128 stands for zero in the data rows.
What is the hidden score of each row? Scores go from 0 to 20, and 10 is about the middle.
[141,90,132,142,93,132,150,90,127,160,146,91] 12
[126,138,122,119,195,164,106,106,105,89,132,138] 9
[174,112,145,123,114,102,85,165,125,134,125,91] 7
[85,130,145,94,116,105,131,132,114,125,125,130] 14
[130,135,107,162,109,139,156,120,146,120,141,163] 12
[119,82,173,46,132,117,73,167,101,165,136,86] 8
[114,126,114,113,117,123,99,147,106,152,115,107] 3
[154,116,134,164,129,139,161,128,183,105,154,124] 14
[151,93,194,131,123,107,143,139,96,127,97,80] 16
[100,142,126,128,89,126,155,151,105,119,128,169] 18
[133,198,107,116,168,120,107,147,123,95,119,145] 9
[96,147,122,114,156,147,118,104,112,152,107,122] 2
[124,151,128,92,130,108,113,158,136,166,137,111] 7
[122,133,92,157,129,156,138,151,152,135,158,164] 7
[120,142,70,125,114,161,138,121,191,119,120,154] 4
[149,135,171,125,132,89,171,197,166,107,128,127] 20
[148,145,108,108,105,158,146,144,133,100,183,148] 20
[168,52,131,168,113,101,77,143,118,131,121,89] 1
[119,151,129,108,136,134,101,176,133,120,125,132] 7
[159,149,117,112,150,122,109,113,80,129,121,119] 11
[121,158,111,129,112,141,151,114,119,106,105,151] 14
[152,91,162,167,149,115,99,123,132,158,98,122] 0
[173,135,142,128,144,138,122,162,177,112,144,121] 11
[194,118,169,154,169,90,219,134,138,115,131,157] 20
[138,131,109,135,123,133,134,107,149,101,125,168] 12
[106,114,167,128,122,85,143,110,125,136,100,134] 11
[140,100,109,60,63,115,11,228,80,128,134,64] 3
[135,85,180,169,113,132,169,102,126,141,94,111] 11
[114,166,124,124,126,118,143,82,117,128,120,97] 12
[143,122,152,195,140,113,138,90,127,122,146,148] 11
[122,172,73,151,139,143,154,107,150,68,118,165] 12
[115,172,111,170,124,147,160,83,140,110,117,208] 11
[128,73,138,174,105,119,153,118,129,143,135,113] 10
[140,130,144,154,151,119,108,140,142,146,104,108] 0
[114,104,115,78,126,134,119,172,121,185,137,67] 5
[179,127,176,230,158,115,174,100,126,131,145,144] 14
[142,150,108,148,92,145,125,77,139,130,121,149] 8
[123,117,151,173,134,96,116,119,114,135,123,123] 5
[123,95,109,103,107,177,102,119,110,171,142,116] 4
[136,103,92,155,155,170,108,143,119,146,127,103] 0
[90,114,81,136,103,157,104,122,101,115,122,117] 4
[116,129,136,128,73,127,119,105,124,138,153,113] 13
[201,64,176,143,73,142,129,140,139,130,175,98] 20
[136,162,79,125,126,138,127,170,129,99,153,148] 14
[102,100,96,83,151,147,130,157,109,91,146,138] 16
[86,164,92,169,93,171,164,69,162,60,134,178] 15
[126,154,110,143,136,122,128,114,134,116,130,164] 9
[115,143,133,129,163,132,145,146,108,115,146,163] 16
[136,131,194,162,134,109,147,104,111,128,149,119] 18
[185,75,223,71,118,90,77,180,95,205,127,27] 9
[106,127,162,82,119,122,91,139,126,144,83,81] 3
[106,133,138,112,142,118,121,108,105,117,144,101] 13
[64,112,82,65,86,153,56,118,102,104,184,120] 10
[117,163,119,114,177,144,117,111,117,125,126,125] 7
[105,101,122,111,152,142,118,134,152,142,130,95] 3
[91,165,107,142,148,153,134,100,199,92,147,187] 7
[73,107,88,156,149,150,142,113,182,98,123,113] 1
[48,46,130,165,117,100,150,49,162,183,133,154] 0
[187,120,140,142,129,89,110,166,126,104,122,80] 12
[115,148,89,208,127,135,133,102,157,122,105,136] 0
[134,130,130,121,135,112,103,158,108,156,134,122] 6
[89,65,154,99,79,133,77,126,89,178,124,81] 2
[119,177,137,129,136,167,139,172,102,135,106,145] 10
[136,135,141,121,134,98,135,101,126,105,102,134] 14
[166,95,138,133,129,143,68,134,121,131,121,107] 1
[146,129,156,122,95,113,155,144,135,148,126,102] 16
[16,96,137,180,129,92,182,73,121,164,115,167] 5
[133,149,140,120,128,116,76,125,103,136,122,112] 4
[116,126,133,61,129,100,141,176,179,109,172,107] 20
[92,173,85,129,118,134,85,110,133,113,84,158] 0
[141,146,102,151,120,159,113,107,156,76,127,138] 8
[109,120,116,144,183,102,202,113,166,157,125,125] 10
[107,87,142,107,138,98,104,110,114,161,121,87] 4
[130,117,131,54,92,153,58,168,104,128,137,98] 9
[152,181,101,67,165,111,75,144,101,76,111,147] 12
[160,152,142,126,131,119,151,130,131,145,125,100] 13
[183,95,134,114,169,105,106,180,86,148,122,124] 9
[57,203,97,150,170,179,173,127,161,72,154,219] 15
[115,106,123,139,137,148,110,156,115,134,125,78] 3
[125,78,117,101,153,91,69,170,141,171,114,68] 0
[137,123,146,84,126,129,131,182,106,119,107,128] 16
[89,86,83,73,118,168,130,167,98,158,145,150] 10
[178,141,214,162,140,115,124,144,81,151,101,132] 12
[85,194,113,169,148,135,157,104,123,101,152,170] 14
[144,164,120,153,174,110,127,147,159,109,115,116] 5
[156,139,120,184,114,116,173,95,121,131,116,158] 14
[151,152,122,147,153,106,199,142,135,117,129,137] 20
[131,97,149,124,169,114,108,115,155,128,131,105] 5
[96,116,117,136,115,139,140,111,165,152,148,113] 6
[151,159,101,148,156,143,133,145,132,121,127,160] 8
[110,121,98,80,150,142,86,165,100,143,82,102] 0
[139,136,135,117,134,156,85,139,139,117,136,120] 5
[117,129,153,137,139,86,135,173,99,166,106,99] 7
[116,17,158,101,94,94,98,124,147,159,96,117] 2
[57,169,97,145,121,116,142,139,135,137,137,178] 6
[123,130,109,133,156,80,107,84,95,124,124,136] 8
[145,116,82,161,217,133,134,141,222,88,162,159] 3
[113,99,120,99,126,135,115,117,123,125,153,95] 12
[112,172,80,110,123,145,154,160,135,105,133,171] 15
[177,117,159,85,125,62,73,182,99,176,92,97] 4
[156,122,146,144,77,98,127,127,126,179,126,92] 8
[150,139,85,97,152,156,156,184,161,84,172,170] 20
[124,141,133,166,128,123,167,112,169,124,127,164] 11
[144,153,81,173,144,142,116,111,178,122,112,143] 0
[147,137,148,133,102,137,140,142,94,146,106,162] 13
[128,133,127,99,138,117,113,127,150,123,145,124] 11
[141,109,165,153,136,151,155,130,160,174,136,144] 7
[132,78,157,133,152,131,159,151,106,127,130,118] 16
[123,137,95,124,100,145,174,135,124,92,105,117] 18
[167,202,98,95,140,159,131,158,88,98,109,165] 17
[120,93,133,131,136,147,91,147,109,139,100,108] 0
[127,98,114,155,102,125,130,140,135,108,154,91] 12
[81,112,117,188,129,138,125,96,112,161,132,183] 0
[175,93,167,125,108,125,86,104,65,134,129,117] 13
[83,147,145,179,91,66,172,44,141,144,152,132] 14
[185,99,123,67,177,110,102,178,155,113,139,99] 12
[143,113,102,86,141,120,130,142,161,152,132,108] 8
[154,117,118,130,155,123,128,87,118,117,119,150] 11
[141,144,107,203,155,102,182,104,129,128,101,136] 8
[66,146,148,88,116,114,167,111,100,115,131,133] 20
[131,115,128,146,126,146,139,123,152,86,140,171] 15
[127,109,108,103,136,133,94,168,149,172,125,85] 0
[165,123,192,115,105,115,144,152,55,135,75,91] 19
[93,141,117,141,133,153,127,107,129,83,170,151] 15
[140,137,134,148,149,144,132,171,150,110,178,125] 14
[103,94,158,128,99,120,108,125,137,149,137,110] 6
[113,137,101,126,147,149,137,151,121,127,132,157] 9
[150,112,194,75,139,107,109,163,54,178,100,69] 12
[128,121,145,142,108,89,127,122,146,155,136,104] 8
[69,131,130,89,93,146,138,111,129,145,129,108] 11
[101,155,70,158,152,119,145,76,163,120,175,152] 8
[105,113,136,176,123,163,155,124,132,127,130,115] 8
[127,121,174,93,120,77,118,196,118,145,126,46] 13
[99,43,181,109,128,102,105,121,100,144,139,81] 10
[129,163,99,128,105,196,133,136,125,89,120,151] 13
[161,130,169,87,110,123,133,120,124,131,150,149] 20
[135,163,144,88,164,114,100,178,155,127,90,119] 3
[122,153,146,101,127,122,128,152,107,91,144,135] 20
[187,130,172,97,68,96,37,171,72,152,141,88] 10
[172,162,147,85,129,152,69,123,113,114,146,105] 12
[167,117,113,100,148,125,112,184,164,143,149,107] 7
[171,123,183,86,149,82,127,168,109,102,89,109] 19
[172,128,107,146,130,129,95,123,111,127,106,98] 3
[85,159,120,105,100,148,130,146,127,106,123,141] 13
[65,163,87,136,134,166,155,63,150,134,151,166] 8
[179,149,151,109,148,112,112,134,115,125,110,143] 12
[127,108,140,119,114,98,131,110,107,178,145,84] 10
[104,139,122,120,161,105,140,144,118,124,161,140] 15
[128,130,101,101,86,149,102,118,130,135,134,107] 8
[53,130,100,144,104,159,54,105,112,145,118,121] 0
[73,124,79,67,111,163,128,96,168,109,161,150] 12
[87,145,79,143,163,154,150,108,155,103,110,163] 4
[74,150,131,162,130,142,144,74,142,123,118,172] 6
[138,101,97,139,138,119,138,102,114,169,105,134] 3
[108,161,71,144,117,116,113,104,148,125,183,149] 8
[107,164,84,106,94,148,121,121,141,87,163,117] 15
[143,98,179,132,95,129,125,154,81,136,77,102] 11
[135,141,105,151,155,150,136,132,121,108,127,153] 9
[114,129,95,135,150,123,99,93,148,116,90,127] 0
[125,105,80,79,96,127,51,146,133,100,128,99] 3
[138,155,88,115,107,195,152,194,100,128,173,117] 19
[112,137,143,143,147,137,124,99,143,146,136,135] 5
[153,145,147,85,135,111,136,121,133,142,155,110] 18
[140,150,158,144,121,110,161,139,132,171,141,125] 13
[142,150,128,169,123,118,127,106,147,147,112,120] 2
[176,109,159,158,152,108,140,139,108,130,147,112] 16
[127,119,122,151,110,103,156,120,127,121,137,138] 15
[149,113,126,80,165,122,132,146,145,139,141,112] 13
[118,89,146,106,134,140,87,125,126,169,139,96] 1
[144,110,91,166,142,161,71,87,138,144,134,192] 0
[141,110,104,108,160,132,141,161,152,116,177,155] 16
[107,133,144,172,154,141,125,103,169,130,124,132] 0
[148,59,195,162,82,144,158,100,112,188,117,124] 11
[27,201,32,145,84,249,120,114,89,61,85,189] 3
[52,125,71,152,135,175,95,100,181,89,124,199] 0
[91,117,57,86,132,110,122,126,125,115,126,146] 9
[128,149,115,134,141,168,125,118,134,77,147,113] 13
[112,158,58,165,119,161,205,110,156,137,137,162] 12
[186,99,134,92,143,127,121,165,89,142,158,70] 18
[119,172,144,151,133,140,123,155,124,120,132,161] 9
[110,168,108,112,146,140,151,179,150,137,142,133] 11
[143,141,143,178,150,135,172,84,165,113,155,182] 16
[101,160,106,117,108,149,121,136,121,131,135,150] 9
[132,145,143,55,142,78,62,194,86,163,85,23] 1
[145,170,110,94,112,146,113,161,146,89,137,120] 15
[166,161,192,100,167,49,134,190,134,157,106,78] 12
[125,78,154,125,141,144,107,101,139,167,140,108] 3
[173,103,183,105,157,71,108,164,142,151,122,77] 9
[94,136,130,80,72,129,103,114,117,135,124,107] 11
[121,123,146,105,128,128,139,149,146,131,121,100] 11
[111,117,141,139,156,151,92,148,97,166,125,81] 0
[127,129,133,135,139,126,129,136,152,109,124,125] 9
[151,84,160,79,98,76,107,127,144,177,101,87] 7
[109,118,100,118,55,174,115,156,84,117,172,103] 17
[58,151,89,212,109,158,229,51,203,94,164,212] 16
[106,144,93,147,107,179,151,94,142,139,157,157] 10
[117,204,113,80,135,118,146,162,138,46,102,123] 20
[136,188,100,141,102,185,137,145,126,94,139,181] 15
[183,129,157,129,161,110,124,151,116,135,107,82] 10
[161,122,150,103,149,106,118,194,101,115,156,121] 19
[162,135,142,145,138,98,116,116,98,146,144,141] 12
[212,71,192,155,129,95,122,146,163,144,125,105] 10
[101,120,59,134,127,160,135,96,137,106,131,144] 7
[92,141,133,154,132,92,182,106,130,126,108,129] 13
[97,129,66,115,116,118,162,114,142,100,164,162] 18
[87,130,120,167,142,145,194,51,184,163,132,148] 6
[148,86,143,141,146,84,141,181,118,130,142,90] 14
[105,125,55,130,157,88,153,68,206,73,123,234] 10
[172,107,187,140,151,98,132,141,97,148,103,131] 12
[48,183,31,50,160,183,86,169,127,106,158,151] 4
[144,141,158,141,143,121,164,139,135,135,100,164] 13
[169,114,154,16,90,141,6,157,51,166,114,82] 5
[163,96,145,83,135,135,107,130,74,129,153,107] 19
[148,60,156,90,144,115,110,132,130,142,113,102] 9
[111,181,107,123,80,146,125,82,143,111,95,143] 8
